In the rows, zero is written as 128.
Each row is a point on one shape in 18 dimensions made of curled strands that fork but never close a loop.
Les: [123 145 111 107 143 138 108 150 141 159 167  97 130 143 132 176 115 132]
Suz: [129  97  91 147 168 150 140 190 142 159 112  80 139 139 139  67 174 135]
vup: [144 139  79 101 131 120 173 102 145 178 122 133 145  84  25 151  96  91]
Voz: [144 146 102 127 113 109 160  76 135 142 116 125 135 106  78 137  88 111]
fef: [124 141 110 106 139 142 109 154 139 163 168  96 126 143 134 176 115 137]
koba: [166 101 159  90  89 114 139 122  75  87 135 170  69 132 132 177 133 154]
raro: [126  77 147 160 121  98 137 124 164 149  94 175 107 116 122 114 120  87]
dores: [126 123 183 123  69 126 124  81  63  71 116 158  85 107 156 172  87 181]
Biv: [ 92 171 123 105 153  98  56  92 125 102 139 125 191 128 151 113 135 126]
ruri: [109 153 158  96 145 158  84 103  92 108 136 132 201 116 167  97 143 138]
dusa: [ 97 164  93 134 165  95 112 132 170 119 145 105 163 146 124 110 144  90]
Sem: [126 124 183 124  69 126 124  80  64  71 116 157  87 106 157 172  87 180]
somur: [124 144 111 107 142 140 109 151 140 160 167  97 128 143 133 176 115 134]
mesi: [176 124 144  85 120 142 130 165 110 148 167 117  95 157 139 182 136 161]
nar: [101  90 153 164 116  91 130 107 168 142  91 174 101 109 120 142 100  85]
Duro: [124 149 158 168  75 122 108  40  65  71 115 145 137  85 149 135  84 160]
rov: [112 174 112 116 157 111  96 126 159 134 159 104 151 147 130 160 123 111]
radup: [122 116 101 137 163 169 138 189 151 145 116  89 136 140 129  72 171 138]
vobu: [130 155 115 128  88 112 137  59 110 103 116 140 137 110  98 144  90 111]
Sepu: [133  84 107 160 157 133 150 178 145 157 114 113 133 140 150  66 171 120]
tume: [128 154 134 155  79 119 124  49  93 107 122 149 142 101 113 145  86 129]
sofo: [129  92  91 151 168 145 142 190 138 164 112  81 140 139 143  65 175 133]
Sobuf: [103 147 130 128 155 200 133 185 157 134 132 106 138 153 120  94 162 127]
lor: [130  75 145 160 123 100 138 128 163 150  96 173 109 118 125 108 125  89]
Lifeb: [117 167 113 112 154 119 100 131 154 141 161 102 146 147 130 168 118 116]
kefo: [124 150 179 151  82 122 112  61  62  62 115 145 117  92 155 159  90 174]
gud: [145 143  95 124 120 113 166  85 139 162 119 127 137  98  60 140  89 108]
tusom: [138  74 129 161 138 114 148 153 156 153 106 154 121 131 141  80 152 100]
bovu: [100 151 134 128 154 203 132 184 157 133 135 109 139 154 120  98 160 125]
Pevim: [145 144  99 126 116 111 163  80 137 151 117 125 136 102  71 137  88 110]
dukeb: [180 114 170  91 112 106 150 140  97 100 144 159  77 143 129 181 141 146]
zin: [ 91 162 159 122 147 207 103 168 175 107 174 151 147 147 131 164 136 108]
vimu: [ 91 160 151 126 149 209 120 178 164 126 155 128 144 156 125 130 148 112]
binut: [112 132 115 131 159 187 136 187 155 137 122  97 136 146 123  79 168 135]
gor: [156  95 157  89  74 120 136 115  64  84 130 173  65 128 137 175 125 160]
fudep: [128 155 130 146  80 117 127  51  98 106 121 149 142 103 108 146  87 122]
kedo: [151 119 119  78 118 173 108 176 126 185 177  87 106 154 146 180 117 172]
Vafi: [128 156 123 138  82 115 131  54 102 103 119 146 140 106 102 146  88 116]
nemad: [ 91 184 105 131 161  78  94 116 173 114 149 119 164 147 124 129 128  90]
nefa: [138  74 133 160 134 111 146 148 158 153 104 160 119 128 137  85 146  97]
Beb: [ 91 179 110 122 156  79  74  96 145 107 143 126 179 140 138 119 129 101]
Voli: [130 105 176 109  59 127 129  90  59  75 117 167  72 113 154 173  92 179]
Neri: [137  78 120 161 146 122 150 164 151 154 111 139 126 135 147  72 162 108]
gavop: [129  94  90 149 169 147 141 190 138 163 112  79 140 138 142  65 175 134]
leku: [ 96 166  94 134 165  93 111 130 170 118 146 106 164 147 124 111 143  90]
rigi: [ 81 101 157 170 116  88 127  99 171 136  92 170 100 106 123 160  90  84]
sune: [132  85 105 159 158 135 149 179 145 157 114 110 133 140 150  66 172 121]
Dumi: [128 155 123 138  82 116 131  55 102 103 119 146 140 106 103 146  88 117]
Retef: [139  93 165  94  58 126 133 103  57  79 121 174  62 120 147 172 105 172]
bevin: [114 151 163  96 142 167  90 103  84 109 135 136 202 116 169  94 143 137]
dasi: [120 119 100 143 169 130 126 175 155 151 112  85 149 137 139  71 157 128]
gupoz: [181 118 165  90 114 111 147 146  99 108 148 151  80 146 131 181 141 149]
vor: [124 148 180 149  82 123 113  62  63  64 116 145 114  93 156 161  89 175]
nuzon: [177 111 168  92 107 106 147 133  92  95 141 165  75 139 128 180 140 147]
sezas: [115 133  97 138 172 124 121 164 165 141 116  86 154 138 137  76 153 120]
gedof: [127 131 107  99 132 153 109 163 135 171 171  93 117 144 139 175 118 148]
namo: [ 93 170  96 134 163  87 107 126 170 117 147 111 164 146 123 117 138  89]
mog: [104 153  91 134 170 109 117 143 171 124 137  93 161 143 129  95 151  99]
zame: [124 146 181 147  81 123 114  64  63  64 116 146 112  95 155 162  89 176]
toziz: [120 120 104 135 163 174 137 188 152 142 117  91 136 143 127  74 170 138]
rirud: [115 132  98 138 172 124 120 164 165 141 116  86 154 138 137  75 153 120]
panif: [120 119 105 135 163 173 137 188 152 142 117  90 136 142 127  73 171 137]
Bafaf: [137  77 122 161 145 121 150 163 152 154 110 142 125 135 146  73 161 107]
kob: [124 105  96 146 168 137 132 183 146 158 112  83 145 138 140  70 164 132]
ravub: [ 99 151 135 128 153 204 131 184 158 133 136 110 140 154 121 100 159 124]
Fak: [119  81 149 161 119  95 134 117 166 147  93 175 104 113 120 123 113  86]
rol: [181 118 165  90 114 112 148 145  99 107 147 152  79 146 131 181 141 149]
Lut: [ 92 174 119 108 154  92  58  90 128 102 139 125 189 131 148 114 133 121]
lebo: [ 96 163 137  98 152 121  61  97 115 102 137 124 197 122 157 108 139 137]
kati: [131  75 144 159 123 101 139 129 162 150  96 173 110 118 125 106 127  89]
ker: [179 112 171  91 110 104 150 136  96  97 143 165  76 141 127 181 141 145]
Bune: [ 94 156 143 127 151 208 127 181 160 131 145 118 142 156 123 114 154 117]
karu: [138  74 130 160 137 113 148 151 157 153 106 156 120 130 139  82 150  99]
Nufe: [145 144  97 125 119 112 165  82 138 156 118 126 137 100  66 138  89 110]
Dami: [125 149 157 169  77 121 108  40  68  76 116 145 138  86 148 135  83 158]
tuzu: [163 100 158  90  85 116 138 120  72  86 134 171  68 131 134 176 132 156]
donu: [155  94 157  89  73 120 136 113  64  83 129 173  64 127 138 175 123 161]
Perol: [126 128 184 128  71 126 123  78  64  70 116 155  91 105 156 171  87 180]
vuz: [145 143  93 122 122 114 167  88 141 165 120 128 138  96  56 142  90 106]
luzu: [126 100  93 148 168 141 136 186 141 161 112  81 142 138 141  68 169 132]
nevi: [175 124 142  85 120 144 129 166 111 151 168 114  97 158 139 182 134 162]
zot: [129  94  89 149 169 147 140 191 139 163 112  79 140 138 141  66 175 134]
Komen: [144 146 100 126 113 110 161  77 135 145 116 125 135 105  77 137  88 112]
Ridob: [110 175 111 117 158 107  95 125 161 132 157 106 152 148 130 157 124 109]
Dok: [123 108  96 146 168 136 131 181 147 157 111  84 145 138 140  70 163 131]
Foru: [127 131 107 100 132 153 110 163 134 171 171  93 117 144 139 175 118 148]
podu: [ 90 183 108 128 158  76  86 104 159 110 146 125 173 144 130 122 127  92]
tuz: [128 150 150 171  78 120 115  40  80  97 121 147 142  93 135 139  82 148]
duz: [182 121 159  89 117 120 143 152 101 118 153 140  84 149 134 181 141 153]
mosom: [127 118 182 120  66 127 126  84  62  72 116 161  82 109 156 172  88 181]
kivur: [127 149 154 171  77 121 112  40  74  87 118 145 140  89 142 136  82 153]
Nezet: [137  77 120 161 146 122 151 164 151 154 110 139 126 135 147  73 162 108]
Ligol: [144 145  99 126 115 111 163  78 136 149 116 125 136 104  73 137  88 111]
sirez: [127  77 146 160 121  98 137 124 164 149  94 175 107 115 123 113 120  87]
sadev: [ 91 176 116 113 154  86  62  90 133 104 140 126 185 135 145 116 131 113]
tez: [145 141  85 111 128 118 171  97 143 175 121 132 143  89  36 147  93  98]
Mut: [128 128 106  96 129 158 109 166 133 175 173  90 114 145 141 175 119 154]
zag: [138  77 122 161 144 120 150 162 152 154 110 142 124 134 146  73 160 106]
zer: [119 119  99 143 169 130 125 174 155 151 112  85 150 137 139  71 156 129]
ziga: [103 146 129 129 155 200 134 185 157 135 131 105 138 152 121  92 163 128]
rapag: [161  98 157  90  82 117 137 119  69  86 133 171  67 129 135 176 130 157]
tozo: [142 147 103 126 110 109 158  73 133 136 115 125 135 107  82 136  87 112]
bimam: [182 121 159  90 117 120 143 152 101 119 153 140  84 150 134 182 142 152]
lapo: [ 94 157 144 127 151 208 126 181 160 130 146 119 141 156 122 115 154 117]
Dubog: [127  98  92 149 169 142 137 187 140 162 112  81 143 138 141  68 170 133]
donuv: [144 145  99 126 116 111 163  80 138 151 117 126 135 102  71 138  88 110]

For each line, walk along the strands from its first point to the rest, and write how the paths branch: one pair of brackets for each fork, around the two groups it splits, the group holding the point that comes earlier in the line first. The first line is done for you.
gupoz kati radup Beb donuv
(((kati radup) Beb) donuv)
gud ravub kati Biv vup
(((ravub kati) Biv) vup)
nuzon tume lebo Bune Fak
(tume (lebo (Bune Fak)))
gedof vobu Neri ravub Beb
(vobu ((Neri ravub) Beb))
nefa kedo sadev nar ziga
(((kedo sadev) ziga) nar)
raro nar Beb Komen panif
(nar ((Beb Komen) panif))
kedo Bune raro Biv Dumi
(((Bune raro) Biv) Dumi)
zame toziz vuz Nezet Beb
(((toziz Nezet) Beb) vuz)
koba Vafi Nezet Beb Bune
(Vafi ((Nezet Bune) Beb))
gedof ziga Komen rigi ruri
(((ziga rigi) ruri) Komen)
Neri Biv nar tuzu vimu
(((Biv tuzu) vimu) nar)
Retef binut ruri Fak zame
(((binut Fak) ruri) zame)
Foru zag Biv Sobuf Dami
(((zag Sobuf) Biv) Dami)
